Each row is where one point has got to under a steady rotation. How many steps took it there?
The counts run from 0 to 526.
[ 11.8  36.7  -5.8  -1.2 -15.6 -38.5  -0.3  23.4  -4.0 -10.4  19.9  38.4
 -11.5 -35.5  12.5   8.9  13.0  -8.1  12.8  12.4  -2.7  11.5   1.4 -26.8
  21.1  -6.0  -6.3  -9.9 -33.8 -15.7 -37.0 -24.1   4.6 -20.4  -2.8 -17.4
   0.1  -7.2  -6.4  19.7  17.9   6.3   9.2   4.0  -3.5]
472
[ 29.3  -8.0 -17.1 -19.8  13.4  -2.8  10.2   6.3  -8.4  -3.3  -6.0   5.2
  25.3 -44.1 -17.5 -11.3  24.6  22.4  26.8  13.8 -19.9  -5.6  -7.6  -1.2
 -15.7   2.0   6.7  -6.7  20.4   6.3 -12.6  -6.6  25.9   5.0 -12.9  11.4
  19.8  32.8  20.1  29.2  -5.7  21.3  -5.7  27.1  -9.3]
183
[  5.0   5.0  15.2   8.8  19.6   4.0  19.6  34.5 -14.5 -11.8   3.3   7.1
 -19.0  -3.5   0.0  -3.8  19.9  40.0 -20.8  -6.6   5.2 -27.2   6.4  -1.3
 -34.0   5.7   9.1  -3.4   7.2  -6.3 -33.0  23.4  20.0 -23.7  18.1  -8.4
   1.6  24.3   9.5  10.2  28.0   8.8  12.8  14.8   8.1]
118
[  9.5  39.1   6.3 -20.6   6.7 -33.0  10.3  12.5  20.2 -37.9  10.0  44.1
  14.1 -34.1  -2.2 -13.2   7.9  -3.3  35.9  12.8  -3.4   4.0  -6.4  -1.4
  11.1 -13.6   7.3 -18.2 -12.5 -23.5 -20.1 -16.4  -6.4  -8.3   4.4   0.3
   8.9  -2.4   5.2 -13.3  -6.0   2.7  -6.7   3.4 -24.6]
7
[  1.2  -2.9   0.9 -20.5  22.2   9.3 -12.5  19.7   5.1  -2.7  21.5   4.4
   4.1  17.7   9.3 -12.3  10.8  13.3 -35.6 -27.9  10.6 -19.6  17.4  -5.2
  26.0 -15.4  -2.9  11.5 -16.3  25.6 -31.7   5.9  14.7   4.8   0.5 -14.2
  -5.7  -5.1  -2.0  26.9  35.3 -15.5  23.1 -12.0  10.6]
449
[ 12.8   7.5 -13.6  42.0  -9.8   5.6  15.3  25.6  -6.2  16.8  18.8   7.1
  15.1  -9.6   0.9 -19.7  -5.9 -31.1 -18.5  -4.0 -31.8   6.1  -5.5 -12.6
  24.2 -23.1  10.8  22.0 -28.2 -16.9   6.9  -9.1 -18.7 -19.2   7.1 -16.0
 -22.8  -6.2 -21.6  -1.6  -1.9  -1.3  26.8  17.0  12.8]
349
[ 20.6  18.0 -24.3   6.6 -23.0 -24.8 -14.0  30.6  -3.3   9.4  25.9  18.2
 -25.2 -15.9  -2.9   1.2  33.6  29.0  -6.9  -4.2  -3.0  -7.9   0.6 -10.1
 -10.4 -11.9   6.9 -28.4  -8.5 -12.6 -40.8   7.9   7.0 -25.2  11.8  -9.5
   3.0  10.1  -0.5  33.3  23.0   5.0   5.2   3.1   5.6]
326
[  0.3   6.8   2.1  14.7  11.1  16.5  -8.0   4.7   2.4   8.1 -12.7 -13.0
  16.8   4.7  -2.9 -16.1   0.5 -22.2 -12.6  -3.5  -1.6 -18.0  25.7   0.6
  14.3 -24.8   2.1  13.8 -24.0   0.1   5.3 -49.8  21.9 -10.0   2.3 -18.4
   9.0 -32.4 -31.5  11.1  10.1  -0.3  31.2  23.9  32.7]
273
[  7.7   6.2  17.5 -22.7  31.0  12.7  16.7  27.9  21.1  -9.0  -3.5   3.7
  41.2 -23.1  -5.2 -43.6  17.4   9.8   2.3 -17.5  -5.7 -22.5   1.0   2.5
  19.5  -3.9  -4.2  11.1   5.8  -7.9   1.2   3.9   9.6  11.5  10.1   5.2
  -9.4  33.2   6.5  -0.8  -7.0  10.3  18.7  18.1 -14.4]
53
[ -4.7  19.7  41.8 -17.5  27.7  -9.5   0.2  -4.7  27.4 -29.7 -27.6   3.1
  22.4 -16.0  -7.0  -9.0   6.8   9.0  10.0  17.2   7.1 -22.4  24.2   0.1
  -0.5 -22.5   9.0 -19.5 -10.8  -7.1  -8.1 -43.7  24.3   3.2  10.7  -5.1
  26.0 -14.8  -8.0  -1.3   6.0   7.8   6.9  16.8  -1.2]
336
[ 15.0 -31.3  -7.7  -2.3  23.7  13.4  -7.7   4.8  -3.4  23.0  -8.9 -29.9
   4.5  10.7 -23.6 -15.1  11.0 -17.6  16.4   2.6   1.7   1.4  -1.0  21.0
  -9.1  -8.1  -2.5  -4.8  55.7  19.6  28.4  -0.1  14.2  11.4 -19.4   3.3
   9.0  26.2 -11.2  15.0  -1.8  12.0  30.7  -9.5  20.7]
315
[ 18.9   7.4 -13.8  48.0 -16.5 -14.4  12.8  18.6 -28.3  25.0   0.5  -1.4
 -16.8 -23.3 -11.8   4.1   8.9 -20.1   7.1  24.6 -22.9  12.3  -7.9 -11.2
 -19.6  -5.2  12.8  -1.1   2.4 -23.8   6.2 -19.8  -1.6 -30.0  -4.3 -16.1
   0.9   3.3 -21.5   3.8   0.3  20.4  23.8  20.4  19.6]
141
[  8.6  10.5  -2.4  46.0  -5.6  -1.0  23.7  35.8  -7.9  10.4  18.5  10.7
  -4.7   3.3   6.8 -11.6  -7.7 -32.3 -19.3  -6.2 -19.0  10.0  -2.6  -4.0
  18.2 -10.1  12.9  23.8 -11.1 -19.3  12.4   2.2 -20.7 -20.8   4.7 -19.4
 -24.9   0.5 -23.9 -11.8   1.1   4.0  34.9   7.5  17.1]
348
[  6.7  27.5   5.4  23.2   9.0   9.3  27.9  20.9 -20.2 -19.5  -2.2  26.3
  -2.0 -21.2  13.5  -2.3   9.2  -2.7  -8.0  11.4  -8.4 -11.2   6.8 -13.7
 -11.9   6.4  12.1  25.1 -24.4 -23.5 -20.4 -19.9  13.7 -38.9   7.2 -16.1
   5.1 -16.6  -0.9 -11.8  13.9   1.9  18.1  39.2   3.9]
479
[ 14.0 -11.8  -9.8  32.7   4.0   0.4   6.7  15.1   2.2  -0.2  24.7  20.7
 -18.7  34.7  -5.6  -2.7 -13.1 -30.2 -29.0 -15.5  -7.9   8.6  -3.3  20.1
  16.7 -26.9  15.7   9.5  13.5   5.7  11.0  28.8 -26.3   2.4  -1.6 -10.9
 -16.5  -8.9 -22.2 -12.2  16.5 -18.9  27.9 -28.7   7.2]
493
[ 12.9  11.6  18.5  21.8  14.8 -11.0  18.6  -0.5  -7.8 -32.4 -18.7  28.1
 -28.9  -5.8 -14.1   7.1   8.4   6.7  12.1  30.2  -0.8  -1.4   2.0  14.3
 -46.2  -3.0  30.7 -21.5  19.2 -32.0  -1.2  -3.2   2.5 -26.2  13.4  -2.3
  23.2  -5.5   0.4 -23.0   2.2   7.0   1.3  15.1  -3.4]
78
[ 17.1 -19.6  29.1 -20.3  42.1  25.1  18.4  -1.4  15.0 -30.5 -18.3   1.6
  40.6  -0.4 -10.3 -15.1   5.0  25.2 -12.7  -1.4 -11.1 -27.4   4.7  17.1
 -18.3 -21.5  19.9   5.6  13.8  13.5   0.8   8.6   9.9  17.2   6.7  -1.7
  10.7  12.7  12.4   1.4  -2.0   2.2   0.2  11.7 -15.7]
375
[ 11.5  15.4  -2.2  19.3  18.1  10.5  16.5  18.0  -8.9 -32.7  18.5  47.2
 -12.6  11.5  12.2  -0.3  -4.3   7.0 -38.4 -13.4  -5.8  -8.2   5.3  -0.3
  -7.2 -10.9  20.2  20.3 -25.5 -11.6 -32.1  19.1 -11.3 -21.9  11.7 -18.5
  -2.5 -19.1   9.7  -9.1  24.5 -21.3   7.8  11.8   0.2]
157
[ 10.8 -20.6   2.7  30.0  19.9  32.0  20.7  30.4 -18.3  22.9   4.2 -19.4
  15.5   3.1  -0.8 -16.8   7.2   2.2 -31.8 -12.4 -19.6 -15.0  -0.7  -6.1
  -4.2   0.6   4.6  31.3   5.5  10.7   0.8  13.8  10.6  -7.5  -7.9 -13.0
 -15.4  22.3  -4.4  15.4  12.9  10.3  32.9  18.5  20.5]
310
[  6.9  36.3   5.3   4.7 -16.7 -40.8  -7.0  24.6  -1.1 -16.8  18.2  30.9
 -25.7 -16.9   8.4  20.4   1.5  -3.7   4.7  21.7   8.2   8.8   7.6 -25.4
   4.1 -14.6  -6.3 -24.2 -29.3  -3.8 -30.5 -18.1  -2.0 -15.7  -5.9 -23.0
   2.2  -5.8 -13.7  15.5  22.5   6.9   4.0 -14.5   7.0]
4
[ 30.6 -24.9 -30.7  -7.1  -0.2   5.8  -3.3   2.9   8.1  21.3  14.2 -13.1
  30.8 -14.7 -25.8 -26.4  11.8  15.4 -20.8  -9.8 -32.0 -11.2  -6.4   9.3
  -2.0 -39.1  23.0 -10.0  12.4   9.5   5.1  24.5  -4.7  19.6   7.4   2.6
 -10.5  25.7   0.3  24.0 -12.5  -3.2   1.4  -1.9 -10.9]
244
[ 12.4   0.8   5.5  41.9 -17.7 -22.5  -6.2  -2.6  -0.1  14.4   1.4  -7.4
 -12.8  -1.6  -6.6  18.1 -15.2 -23.4  -5.3  29.5 -17.4  10.6   6.7 -15.4
   3.5 -33.4  10.6 -19.9 -18.4   0.2   2.7 -28.9  -3.9  -5.8  -6.2 -32.3
   5.4 -17.8 -33.4  15.5   9.3  11.8  19.0 -15.2  24.6]
211
[ 18.4   0.0   8.3 -25.0  17.5 -19.9   1.3  12.8   0.1 -18.6   8.7  18.2
   7.5 -15.1  17.5  13.6  -1.2  12.5   3.0   6.8  -1.3   0.9   2.9 -26.5
  15.8  -7.8  -7.9  -3.6 -23.1  33.9 -38.6  -3.6  16.9   8.6 -33.4 -16.6
   8.9   9.6  15.1  41.3  23.8   2.7  -0.8 -16.7  -4.1]
511
[ 21.0  13.9 -27.6   4.4  -9.8 -34.3 -13.1  10.8   4.8   5.3  23.8  31.8
 -30.3 -11.1 -19.0 -10.1  18.1 -21.2  28.6   2.5   5.4  18.6  -3.6  22.5
  -0.5  -7.9   4.8 -24.1  33.1 -30.2   4.8   7.1 -12.7 -14.1  12.7   4.7
   4.4   4.0 -13.8  -7.2  -1.0  -1.0  15.7 -10.4   1.8]
70
[ 11.1 -18.4  18.5  12.3  21.3   3.6   5.9 -16.7  16.0  -9.2 -20.3 -12.9
  27.3   6.1 -19.2  -7.8 -22.9 -32.3   7.2  17.0 -22.7   1.8   1.2  15.7
   1.9 -42.5  25.5  -7.6   7.4  10.8  37.6 -22.0 -13.0  18.4  -9.3  -9.3
   8.8 -16.9 -21.1  -7.5 -17.0  -0.8   9.6  -7.6   1.1]
421
[  6.9  -0.6  27.2 -24.3  27.2  11.6   0.6   4.3  14.7 -23.4 -20.0  -5.9
  31.1 -16.6 -13.0 -19.4  19.2  38.2 -16.6  -3.9   0.3 -39.1  18.7   2.8
 -10.1 -23.2  11.2 -13.1  -4.2   3.8 -14.6 -17.2  31.7   6.1  16.8  -3.7
  18.2  13.5  10.1  17.1  10.5   6.8   8.8  25.2   0.3]
121
[ 16.1 -12.5  14.3 -20.0  16.8 -28.4 -11.4  -1.4  12.8  -8.1 -15.2  -5.3
  -3.4 -18.1 -20.4  10.1  11.3  11.5  31.2  28.0   2.4  -2.3  -1.5   2.5
 -11.0 -10.7  -2.5 -41.4  38.4  19.7  -5.3  -8.7  21.1  18.3 -18.5   3.1
  22.7  26.1  -3.1  24.7   3.7  21.3   0.5 -21.9   2.6]
253
[  9.3  12.7   1.8   1.6  24.1  21.7  16.2  -7.1  -0.9 -25.6 -20.5  20.8
  28.7 -18.9  -1.5 -17.9   5.5  -9.7   4.8   7.4 -11.2 -18.6  11.2   6.0
  -7.5 -12.9  19.4  19.3 -29.6 -14.0  -9.8 -42.2  15.5 -15.6   5.8  -9.0
  15.5 -32.5   3.4 -12.0   1.2  -2.8   8.5  44.4   0.9]
481
[  7.8  18.5  22.4 -10.2  25.0  -1.9  22.9  52.2  -9.0 -14.3  16.7  27.0
 -13.5  -6.1  17.8 -10.1  12.0   6.9   0.2 -20.3  15.1  -1.7  -3.1 -11.1
   9.0  20.2  -3.1  14.5  12.4   4.9 -21.8  33.0   7.0 -10.9 -13.0  -5.6
  -6.8  27.4   9.6   2.9  24.1  13.7  26.6  -3.1   2.9]
516
[  8.6  32.4  -0.2  12.4 -11.5 -40.3  -1.4  28.8 -10.7  -3.2  19.6  29.1
 -30.2 -19.5   9.4  15.3   5.2 -12.8  17.8  20.7   3.3  13.3  -2.2 -24.0
  15.2   5.0  -7.7 -20.7 -15.2  -9.4 -24.0  -9.9  -2.6 -25.9 -10.5 -19.6
   4.2  -3.1 -14.4  11.2  19.5  12.9  12.7  -7.4  12.9]
471
[  8.9  11.5  17.0 -38.9  35.9 -13.4  14.6  30.4  10.6 -32.5  12.6  28.2
   9.0  -4.9  12.2 -10.8  12.3   3.5  24.2  -9.0  19.9   4.8  -8.6   2.3
  17.0  12.3  -5.1   1.2  24.5  10.0 -11.4  28.0   5.3   8.9 -21.2   6.6
   1.0  26.5  20.7   9.4  13.4   8.0  13.3 -17.8 -15.1]
514
